X =
[[155 144 143 143 131]
 [145 144 134 133 133]]
X[-2,0] = 155
X[:, -3] = [143, 134]
X[-1,-5] = 145
X[1] = [145, 144, 134, 133, 133]
X[0] = [155, 144, 143, 143, 131]

data = [123 135 120 134 127 106 123 115 122 105]
data[0] => 123
data[1] => 135
data[5] => 106
data[9] => 105

m =
[[104 132 130 114 124 135 112]
 [130 132 144 127 131 117 133]
 [120 123 137 124 112 125 112]
 [146 137 131 125 122 120 123]
 [111 131 134 113 114 136 125]
 [138 122 130 121 113 110 115]
 [135 146 131 125 135 120 126]
 [118 131 149 131 107 134 121]
 [127 109 130 125 127 121 120]
 [130 139 141 140 139 120 142]
 [142 137 117 141 139 128 135]
 [127 123 141 122 120 123 142]
 [117 135 150 132 114 118 112]
 [140 136 121 141 147 131 138]
 [121 130 141 123 117 107 117]
 [118 130 142 120 123 109 116]]
Indices start at 0.
(0, 0) -> 104
(0, 5) -> 135
(15, 1) -> 130
(11, 6) -> 142
(13, 0) -> 140
(12, 2) -> 150
(15, 4) -> 123
(3, 2) -> 131
(5, 0) -> 138
(2, 2) -> 137
(3, 1) -> 137
(15, 2) -> 142
(3, 5) -> 120
(14, 2) -> 141
(13, 3) -> 141
(0, 6) -> 112
(3, 3) -> 125
(12, 1) -> 135
(1, 2) -> 144
(11, 2) -> 141
(4, 3) -> 113
(14, 1) -> 130
(12, 4) -> 114
(2, 3) -> 124
(6, 5) -> 120
(0, 3) -> 114
(6, 0) -> 135
(6, 3) -> 125
(14, 3) -> 123
(11, 5) -> 123
(14, 5) -> 107
(15, 6) -> 116
(8, 5) -> 121
(15, 3) -> 120
(7, 3) -> 131
(5, 2) -> 130
(7, 6) -> 121
(12, 6) -> 112

a =
[[123 132 132 135 135 138 135 139 121]
 [127 136 120 125 143 144 123 133 124]
 [133 130 120 119 129 141 119 118 140]
 [125 121 125 112 121 145 122 116 137]
 [147 139 131 139 135 121 132 129 151]
 [136 131 125 130 133 125 127 128 137]
 [139 138 124 137 138 123 128 131 141]]
a[0,0]: 123
a[5,4]: 133
a[3,6]: 122
a[3,7]: 116
a[3,2]: 125
a[0]: [123, 132, 132, 135, 135, 138, 135, 139, 121]
a[4,7]: 129
a[1,6]: 123
a[:, 0]: [123, 127, 133, 125, 147, 136, 139]
a[4,6]: 132
a[3]: [125, 121, 125, 112, 121, 145, 122, 116, 137]
a[5,5]: 125
a[3,0]: 125
a[5,3]: 130
a[:, 2]: [132, 120, 120, 125, 131, 125, 124]
a[2,0]: 133
a[2,4]: 129
a[:, 5]: [138, 144, 141, 145, 121, 125, 123]
a[1,7]: 133
a[4,5]: 121
a[6,0]: 139
a[:, 8]: [121, 124, 140, 137, 151, 137, 141]
a[0,5]: 138
a[0,6]: 135
a[2,8]: 140

B =
[[126 110 115 123 131 130 128 120 128 115 129 124 129 124]
 [123 123 134 113 123 131 128 130 127 136 129 144 130 126]
 [131 120 129 131 122 121 127 129 131 132 129 125 127 126]
 [134 134 124 117 121 133 127 132 127 124 126 134 126 130]
 [128 132 129 128 127 124 130 128 127 123 130 122 130 133]
 [132 129 128 123 130 138 127 124 123 130 126 133 123 128]
 [127 106 132 123 118 122 127 126 126 124 128 128 123 125]]
B[-7,-14] => 126
B[:, -12] => [115, 134, 129, 124, 129, 128, 132]
B[4] => [128, 132, 129, 128, 127, 124, 130, 128, 127, 123, 130, 122, 130, 133]
B[-5,12] => 127
B[-4,-4] => 126
B[-4,-13] => 134
B[3,5] => 133
B[-7,-13] => 110
B[-7,-9] => 130
B[-7,7] => 120
B[:, -1] => [124, 126, 126, 130, 133, 128, 125]
B[6,9] => 124
B[-1,8] => 126
B[-6,2] => 134
B[:, 6] => [128, 128, 127, 127, 130, 127, 127]
B[-6,-8] => 128
B[-4,-5] => 124
B[6] => [127, 106, 132, 123, 118, 122, 127, 126, 126, 124, 128, 128, 123, 125]
B[4,7] => 128
B[-5,11] => 125
B[-5,-12] => 129
B[-4,0] => 134
B[2,3] => 131
B[-2,1] => 129
B[3] => [134, 134, 124, 117, 121, 133, 127, 132, 127, 124, 126, 134, 126, 130]
B[-3,8] => 127
B[-4,6] => 127
B[-2,-9] => 138
B[2,-5] => 132
B[-1,2] => 132

A = array([129, 130, 122, 101, 144, 136, 138, 117])
A[0] -> 129
A[1] -> 130
A[4] -> 144
A[6] -> 138

arr =
[[126, 133, 114, 137, 114, 125, 133, 114, 128, 132, 108],
 [125, 119, 122, 134, 144, 118, 136, 136, 128, 140, 150],
 [125, 120, 125, 134, 148, 121, 142, 139, 127, 138, 150],
 [120, 124, 120, 144, 147, 126, 142, 126, 128, 142, 136],
 [120, 132, 124, 140, 128, 131, 132, 108, 145, 136, 109],
 [123, 134, 118, 139, 114, 130, 133, 111, 135, 132, 108],
 [121, 121, 120, 141, 147, 120, 138, 125, 133, 143, 142],
 [120, 123, 127, 136, 140, 117, 129, 108, 148, 140, 132],
 [123, 124, 128, 137, 151, 132, 141, 136, 128, 136, 142],
 [123, 119, 121, 135, 134, 113, 129, 112, 143, 138, 143],
 [129, 120, 114, 132, 114, 113, 130, 124, 128, 133, 141],
 [128, 119, 124, 132, 137, 118, 136, 141, 127, 132, 152],
 [120, 130, 115, 146, 130, 130, 142, 116, 129, 136, 115]]
Indices start at 0.
(0, 0): 126
(9, 1): 119
(1, 4): 144
(4, 1): 132
(7, 1): 123
(6, 9): 143
(6, 5): 120
(2, 3): 134
(3, 2): 120
(11, 9): 132
(12, 10): 115
(6, 2): 120
(10, 1): 120
(9, 9): 138
(11, 5): 118
(8, 7): 136
(10, 9): 133
(11, 1): 119
(4, 7): 108
(3, 5): 126
(5, 9): 132
(8, 1): 124
(8, 0): 123
(5, 8): 135
(5, 2): 118
(3, 8): 128
(5, 0): 123
(8, 10): 142
(2, 4): 148
(4, 4): 128
(11, 3): 132

W = [124 133 131 119 106 123 135 123 122 124 127 124 129 128 124 133]
W[0]	124
W[4]	106
W[12]	129
W[10]	127
W[8]	122

grid = [138 126 125 111 123 126 157 136 132]
grid[0]: 138
grid[5]: 126
grid[8]: 132
grid[6]: 157

x =
[[130 107 133 125 126]
 [149 130 146 122 128]
 [139 157 135 128 136]
 [148 130 146 119 123]
 [121 123 111 136 141]
 [124 136 124 134 141]
 [111 150 119 131 127]
 [112 140 114 132 138]
 [119 135 128 132 128]
 [118 146 121 132 138]
 [123 133 129 128 139]
 [127 127 129 127 127]
 [145 120 143 124 125]
 [118 127 125 132 124]]
x[0,0] = 130
x[3,1] = 130
x[12] = [145, 120, 143, 124, 125]
x[10,4] = 139
x[4] = [121, 123, 111, 136, 141]
x[7,4] = 138
x[4,4] = 141
x[8,0] = 119
x[9,2] = 121
x[11,1] = 127
x[:, 0] = [130, 149, 139, 148, 121, 124, 111, 112, 119, 118, 123, 127, 145, 118]
x[4,3] = 136
x[11,2] = 129
x[8,2] = 128
x[12,3] = 124
x[:, 1] = [107, 130, 157, 130, 123, 136, 150, 140, 135, 146, 133, 127, 120, 127]
x[2] = [139, 157, 135, 128, 136]
x[:, 3] = [125, 122, 128, 119, 136, 134, 131, 132, 132, 132, 128, 127, 124, 132]
x[4,2] = 111
x[9,4] = 138
x[6,3] = 131
x[8,4] = 128
x[:, 2] = [133, 146, 135, 146, 111, 124, 119, 114, 128, 121, 129, 129, 143, 125]
x[3] = [148, 130, 146, 119, 123]

M = [124 103 143 110 121 142]
M[0]	124
M[5]	142
M[2]	143
M[1]	103
